128 stands for zero in the data rows.
Here is a table of points, one per row:
[135  75 146  81  93  92  99 202 108  93 168  91 103 141 156 182 156  59
  99  82 200 100 122 170  92 127 146  92 165 152 124  87]
[ 83 117 136 129 127 144  80 118  98 177 142 125 125 147  78 107 157 201
 148  65 102 211 129 172  70 127 106 128 136 154 176 147]
[144 111 133 109 132 153 149  79  97  65  74 170 163 154 127 146 189 101
   3 181 116  87 115 175 131 135 121 166 143 142 121 163]
[130 130  29 134 137 187 131 102 155 120 113 113 149 197 128 177 197 140
  83 122 105  76 106 110 109  96 167 120 195 139  69 167]
[125 120 116 108 121  59  90 130 123  87 118 128 106 109 111 157  58 197
  95 103 149 175 181  74 197 169 211 169 175 133 106 152]
[113 185 154 147 126 119 103 124 170 179 158 103 104 124 122 152  88  78
 128 153 130 149  98  95 109  64 124 108 147  50 108  76]
[ 82 114 172 158  94  89 150  92 191 157 114  84 107 126 198  85 152 102
 146 184 157 105 158 145 199  88 120  98  93 108  82 109]
[190 163 204 144  99  99 158 105 163 174 131 196  43 176 115 187  47 159
  88 156 100  79  88 158 137 155 143  51 145 123 129  97]
[ 85  80 157  26 142 150  47  79 153 151 137 126 149 124 149 134  92 134
 109 170 173 149 153 223 125 137 172 142  94  56 142 119]
[186  72 174 154 110 138 182 111  74  79 144  70 105 140 115 142 175 105
 132 171 217 142 130 154  58 116 125 145 122  90 166 108]
[127 172  83 171  72  93 101 158 146 143 144 115 166 163  86  42 156 184
 168  88  92 115 134 164  81 208 119  94 138  80 113 127]
[147 129  82 216 143 143  93 201  73 149  56 132 183 176 128 109 141 151
 168 155  86  99 204 184 148 175 157  88  70 114 133 118]
[166 101 195  62 133 185 148  89 175 103 135 103 127 179 115 134 123  90
 225  44 104 142 139  59 104 135 183  64  49 154 103 167]
[126 146 130 130 103 138 153 110 211 127 136  91 169 126 138 131 135 139
 144 145 170 108 126 154 135 104  75  90 103 125  15  89]
[173 120 147 107  66 161 151 133 123  67 102 160 170 147 121  72 129 156
  44 115 134 156 187 118  86 106 198  79 174 100 167 163]
[140 105 143  43 201 145  55 135 141 143 117 149 107 133 131 138 149 144
 174 132 162  99 143 128 101  85 123 238 142 172 110 128]
[107 116 191 160 129 175 186 241  65 170 171 175 158 165 127 142 107  60
 161  99  77  74 115 193 121 112 172 152 123 142   0 114]
[142 103 128 175 103 121  95  83 108  99 136 139 106 118 126  94 121 178
 133 119 145  92  85 129 136  78  97  85 120 171 163 131]
[177 152 122 127 123 153 143 100 172  91 177 146  94 122 147  87  77 157
 175 117  96 149 128 124 170  74 146 105 169 107 102  51]
[125 140 136 129 131  81 193  72  46 100 149  62 114 201 146 153  84 130
 173  94  99 148 246 143 241 100 120 127 117 108 221 118]
[ 62  64 134  91 162 213 126 110 155 183 161  86 212  99 108 138 103 147
 140 159 115 142 125 107 140 140 168  69  92 127  97  82]
[125  90 131  73 101 200 138  69 101 153 156 110 132  35  99 150  83 123
 115  64 105  59 146 119 126 200  99  71  99 100 163 131]
[176  84 133 133  81  69 143  88 116 141  92 187 140 142 159 158  99 133
  73 127 178 139 112 116  65 167 202 169 128 134 149 171]
[156 169 104 145 176 153  47  86  33  56 144 106  96 114 131 195 176 144
 150 181  77 179 131 144 116 134 145  97 165  85  95 154]
[ 70 169 177 166  96 164 188 178 179 104 151  75 183 132 110 140 145  93
 107 148 186 131  77  97 208 142 197  64 190 101 209 145]
[115 193 114 130  87 161 157 115  99 143 149  66 144 146 214  67 187 106
 143  76  64 149  83 137 193 166 129 138 161 190 115 133]
[ 80 131 156 148 163 114 119 131 142 118 180 114 173  63  93  66 148 124
 113 161 130 147 147 125 108 125  89 171 103 171 131 141]
[143 152 181 107  98 122 105 150  42 109 101 100  92 173  71 129 164 141
 133 136 125 126  53 122 158 145 196 129 168 111  97 121]
[ 62 105  47 161  79  97 159 170 195  66  60  76 100  11 119 222 106 135
 181 160  40 123 134 202 141 139 183 138 152 157 104 159]
[ 90 207 163 125 102 128 180 104  90 140  49 126 142 162  88 153 182 108
 109 140 100 116  64  71 142 114 156 158 133 134 137 115]
[127  93 115 132 114 156 204 150 148 146 167 107  88 106 190 106 102 111
 114  65 177 168 140  77  59 169 181 147 168 125 110 132]
[141  91 226 128 121  64 148  98 168 153 194 133 142 160 152 141 124 199
 192 242  84 141 158 166 145 174 127 129 132 156 127 127]
[114 110  74  80 133  99 173 185 103  96 106  86  45 202  72 140  68 102
 182  87 170 115 144 148 157 103 119 140  41 138 136 180]
[158  80  67  99 113 176 105 166  69 210  83  76 108  94  84 161 101 123
 167 164 152 177 133 119 192 167 161 187 186  61 103 152]
[145 157 190 143 175 157 156 159  94  91  81 105 125 138 132 114 159 169
 174 117 156 116  77 124 118 137 140 159 152 171 144 130]
[102 147 147 165  99 192 155 144  66 171  37  83 119  41 110  44 127 120
 129 123 116  98 137 123  89  94 204 146 135 124 185 153]
[115 237  91 161 168 134 114  89 150 153 164  88 118  81 119 157 165  83
 103 196 131 168 155 129 114 202 142 145 119 152 105 164]
[102 153 128 154  90 120  92  85 106  65  99  89 161  66 109  75 100 129
 104 100  89 152 151 129 150  56  40  88 143 131  93 115]
[ 87 160  73  87 106  99  90  80 168 119 152 182 144 161 144 104 134  56
 166 117 154 151 176 204  48 182 188 134 122 148 114 124]
[133 121 160  86  77 109  70 141 107 186  69 169  71 145  82 120  83 110
  86 161  81 134 153 132 149 156  25 157 154 199 120 122]
[188 138 117 183 136  75 131 179  77 152 194 142 143 160 219 233 142 183
 121 105 128 113 210  57  74  88  95 115 110 112 163 118]
[159  79 120 134 119 155 178  97 122 124 130 167  77  75 145 104 144 167
 161 171  95  63 124 123 121  74  71 127 156 162 150 194]
[ 46 120 162 153 126 101 157 189  26  86 182 225 107 123  74 107 103 120
 170  92 115  55  57 131 150 111 171 174  60 107 101  72]
[ 70 145 144  69 197  70 116 146 145 198 119 159  83  77 127 126 133  96
 101 116 153  91 133  74 144 168 106  94 167 121 152 127]
[ 86  91 120 126  90 118  91  90 174 154 137 161 178 150  80 141 122  98
 105 118 110 164 115 180 129  87  89 207 146 152 151 154]
[184 148  70 205 140 149  85 112 139  71 110 141 166 168 104  89  71  76
 182  91 178 120 135 130 139 216 101  89  90 112 146  74]
[157 133  74 114 154 159  45 118 117 147 222 196 113  65  86 156 142 116
 144 166 174 167  49 112 150 135 149 146 126 161 175  79]
[138 159 144 147 149 119 201  99 112 121  77  79 207 107  79 200  98 168
 112  91 102 139  60 176 136 108 169 178 180 108 116 135]
[112 191 166 111  55 192 158 154 153 121 133 202  75  49 190 101 111 159
  82 118 224 117 131 188 145 137  66 104  89 100  54 138]
[193 154 145  81 187  83 122 181  92 133  99 146 111 154  87  82 126 134
 120 111 120 172 103 148  82 120  79  83 118 148  83 151]
[151 108 155  74 105 116 143 156 180  62  49 170 199 151 139  94  68 200
 163 128 147 153  71  89 137 216 131 144 154 150 158  65]
[ 79 137  98 154 199 113 137  95 131 163 105 169 148 143 166 138  93 118
  81  91 143 183 101  72 128  70 113  61 171  83 171 153]
[219 164  92 129  47  36 141 137 135 243 153 106 234 116  60 187 131  84
  78 147 174 130 195  39 156 116 133 149  74 169  96 169]
[128  82 136 173 229  96  93 124 189 104 170 119 168 102 125 108  93  77
  82 132 124  33 119 128 189 155 167 160 148 136 157 180]
[ 54 191 131 107 118 118  95 110 111 139 150 133  91 180 105 139 229 239
 169 156 171  48 200 102 122 150 128  87 196  48  86 138]
[142 118 148 187 214 139 111 116  89 122 146 166 115  96 113 124 103  46
  81  66 151 104 136 114 181 179 127 114  75 101 106 196]
[131  96 118 124 153  69 167 122 156 189 119 110 121 132 140  99  39 143
 115 150  29 148 106 130 110  67 104  66 155  48 110  87]
[165 132 143 106 151 155 106 107 228 105 147 146 139 113  68 128 151 172
 156  86 137 126 194 172 119 110 126 134 132 164 130 135]
[181 136  87 167 138 109  90  96 162  84 144 117  90 160  67  51  88  85
 146 177 132 102  95  98  92  38 172 162 134 124 155 145]
[104 146 122  93 175 115 146  95 109  88 152 154 152 185 158 127 100 173
 100 145  68  72  83  70  74 125 163 150  23 123 119 105]
[232 114 153 161 122  82 149 162 127 139 101 184 177  38 143 211 209 153
 154  76 160 162 197  92 162  72 124 162  80 119 152 116]
[181 193 178  69  60 105 121 160  86 188  90 149 186 112 219  52 152 142
 155  71 124  66 117 126 163 111 182 172 161 119 196 110]
[154 119 140 122  82  97  54 149 204 179  94 109  66 168  80 128 186 123
 118 192  86 146 105 151 145 110 124 114  36  82 151  75]
[135 110 160 168 134 124 102 123  98 115 175 172  67  86 105  49 127  99
 170 135 118 143 187 121 180 108 145 113 166 228 138 153]
[152 101  90 173 137 161 116 127 127 148 160  90 110 134 191  59 121 155
 142 177 175 120 110 126 127  49  75 179 143 179  89 187]
[ 49 170 106 199 144  83  93 131 103  64 144 189 166 174 163 167  89 118
 154 149  99 107 146  99  82 146  65 177 168  16 121 162]
[112 177 139 140 127 193 182 131 201 124  88 175 121 153 127 129 176 121
 121 157 153 133 139 103 115 186 121 152 142 168 188 171]
[130 132 123 168 182 189 188 166 176 144 158 179 125 141 106 146 123 181
 152 135 135 201 106  85 167 145  75  66 144 158 142 190]
[129  55  23 128 179  96 192 185  84 139 160 109 149 124 183 140 187 149
  90 168 120 103 168 167 151 152 117  65  94 146 175  29]
[148 113 159 150 132 108  91  67 174 132 103 102  82 164 172 133 108  90
 130 147 158 120 113 176 168  42 173  90  96  73 124 101]
[115 150  71 150  68 169 218  93  99 161 166  67 112 139  81 193  63 135
 134  76 126  67 155 160  73 135  75 152 114 185 156  82]
[110  89 145 138  70 132 171  96 104 145 117 150  88 135 150 113 110 162
 144 182 133 127  82 116 150 137  46  74 147 163 138 204]
[173  65  92 224 180 166  94  91 156 169  54 134 177 152 201 151 119  31
 224 101 136  95 122 135 128 218  83 133 174  89 137  77]
[ 35 134 103 129 125  65 128  97 138 171  89 134 111 137 118 136 172 100
 143  68 124 203  68 113 135  99  74 113  94 150 110 184]
[190 104 161 132 174 143 113 153 155  78 232  94 142 120  78  67 155 164
 168 153 116 114 104 153 146 136  95 154 164 121 175 141]
[109 146 157  65 134 129 175  85 171 159 177 151 107  82 150 176 127 100
 156 148  64 160 144 158  98 130 140 126 152  71  81 160]
[ 80 149 144 160 107 187 138 116 139 196 128 158 127 109  96 141  95 177
 137 196 162 145 138 100 156  66  90 161 117 110 118  18]
[170 188 105  47 131 251  78 204 157  67  89  80  80 166 199 188  95 107
  57 137  20  84 150  93 194 135  71 174  60 122 172 115]
[ 86 143 131 150 142 179 175 233 101 182 187 191 166 207 191 106 100 105
 123 175  89 135 121 209 141 104 142 190  70  61 165 189]
[107 220  25  68 118  90 188 139 111  47 147 110  63 127 138 159  60 122
 134 122 202  96 136 175 125 137  81 152  50 124 204 141]
[129 128 101  84 103 112 110 177 100  95 152 106 114 107 183 200  66  79
 113 201 120 145 137 122  47 106 169 110 166 216 153  61]
[152 127 159 125 251 100 122 160 182 124 169  61 125  65  84 101 145 127
  43 134  59  63 106 118  76 159 128 130 102 117 149 177]
[137  96 132 149  65 141 181 174 150 110 168  64 156  98  91 131 131 102
  97  93 145 136 161 152  48 123  86 181 175  78 145  93]
[165 168  82 142 145 128  50 185 189 116 168 129 111 157 131  87 110 157
  89  84 132 120  67 111 129  60 130 135 147 147 119 115]
[144 155 196 184 151 130  85 145 173 145  98  76  79  98 153 122 125 140
 134  98 144  58 139  96  95 100  75 148 146 175  80 131]
[132  77 111  58 157 152 169 168 118  74  62 208 193 143 103 130 118  63
 105 172 139 153 153  93 159  85  90  65 184 136  50 143]
[140 146  69  96 138 195 174  55 127 165  79 137 130 101 174  69 164  98
 152 131 123 164 128  77  83 139  99 108 135 100 196  97]
[133 129 207 128 140 206 104  69 123 117 143 122 164 145 106 127 103 113
 148 122 131 196 144 111 106 131 192 119  23 138 144 131]
[139  56  72  61 165  72 150 142 118 162 127  47 111 162 127 124 133 210
 109 103 190 150 119 126 187 149 182 153 136 108  81 172]
[148  79  79 123 120 117 110 146 158 131 147 200 128 179  79 115 182 105
  74 109 124 113  73 147 187  90 139  49 144 142 200 145]
Along one direction, these points spread out more than along any other. Where along it does each point below lie, from 0 to 99? The average is 50, and the first point in the table lies past the average. One standard deviation of the points above along it is 16.
[101 154 109 108  93  76 109 219 133  82 101  73 190  52 154 162 101 180
 194 193 185 141 120 111 124 102 145 102  83 178 153 132] 61
[ 47  50 138 223 109 105 124 198 158  92 115  95  22 158 179 155 181 116
  97 112  92 219 199 108  43 148 174 119 116 192 155  42] 62
[131 183 155 126 103  98  78 131  74 140 154  64 155 148 159 121 115  45
 118 113 122 194  84 146  92 163  73 108 198 150 108 193] 48
[170  67  98  87  93  79 193 129 121  85 139 147  70 102  76 105 219  50
 136 134 135 142 110  41 132 186  98 209 114  27  75  83] 59
[107 163 183  60 215 116 158  82  90  99  54 110 176 159 125  76 145 155
  93 147 176 141 166 132 100 152  93 120 125 180 145  52] 50
[144 125  73 197 119 174  84  68  63 138 137 154  99 125 138 126 125 217
  71 119 158  91 111 147 114 179 170  69 111 169  39 114] 48
[ 68 134 158  91 121 149  81 126 123  93 141 142 172 124  99 167 199 146
 149  66 155 126 169 169 129 118 104  71 178 118 176 108] 49
[ 86  35 168 100   6 143  50  95  91  72 158  98 185 129 214 140 139 157
 121 131  39  80  79  13 118 148  86 133  53 123 110 163] 51
[154 211  63  91 120  74 141  77 112 148 149 216 118  90 164  90 205 125
 148 121  35 130 170 155 145 109 192 144 126 156  55  77] 48
[120 118 140 134 166  91  76  68 150 152 104 140 107 106 155 192 179 141
 157  24 131 164  39 199 134  91  97 173 113 145 153 118] 38
[ 55  86 113 118 162 138  65 128 144 162  70 162 135 126  71 131  94  99
 164 129 145  54 197  74  87 115 139 143 125 109 128 194] 45
[109 141 128 113 150  82 141  96  90 164 100 115 137 140 113 100 130  71
 107 135 123 116  95 140 126 155  91 163 166 209 126 107] 48
[205 118 144 119 145  90 134 156 102 121  42 160 131  49 143 118 130 140
 129 143 133 184  66 175 104 148 169  78  86  78 101 174] 51
[110  63 148 190 116 153 166 122 138  97 125 109  86 136 114  96 120 172
  16  56 156 218 173  95 193 161 117 241 123  76  74  87] 55
